grid =
[[-0.68 -0.21  1.24  2.03  1.33 -0.80  0.26  0.84 -0.25 -0.25  0.40 -1.09
  -1.03 -1.51]
 [ 0.23  0.29  0.53  0.75 -0.11  0.34  0.18  0.76  0.63  0.49  0.50  0.54
  -0.33  0.37]
 [ 0.21  0.31  0.62 -0.41  0.15  0.35  0.16 -0.42 -0.23  0.59 -0.13  0.98
   0.97 -0.34]
 [ 0.27  0.29  0.41  0.64 -0.06  0.34  0.20  0.68  0.60  0.43  0.47  0.46
  -0.23  0.45]
 [ 0.44  0.08 -1.17  0.54  0.88 -0.03  0.51  0.70  0.66 -0.85  0.58 -1.64
  -0.19  1.48]]
The maximum -> 2.03
The entry just left of the smallest entry -> 0.58
Read off the entry just left of -0.13.
Answer: 0.59
Read off the entry just right of 1.33.
Answer: -0.80
Read off the smallest entry.
Answer: -1.64
The entry just left of -1.51 -> -1.03
The entry just right of 0.59: -0.13
The entry just right of the smallest entry -> -0.19
Read off the entry just left of 0.16.
Answer: 0.35
The entry just left of -0.80 -> 1.33
The entry just right of 0.84 -> -0.25
The entry just left of 0.68: 0.20
Read off the entry just left of -0.34.
Answer: 0.97
Read off the entry just right of 0.18.
Answer: 0.76
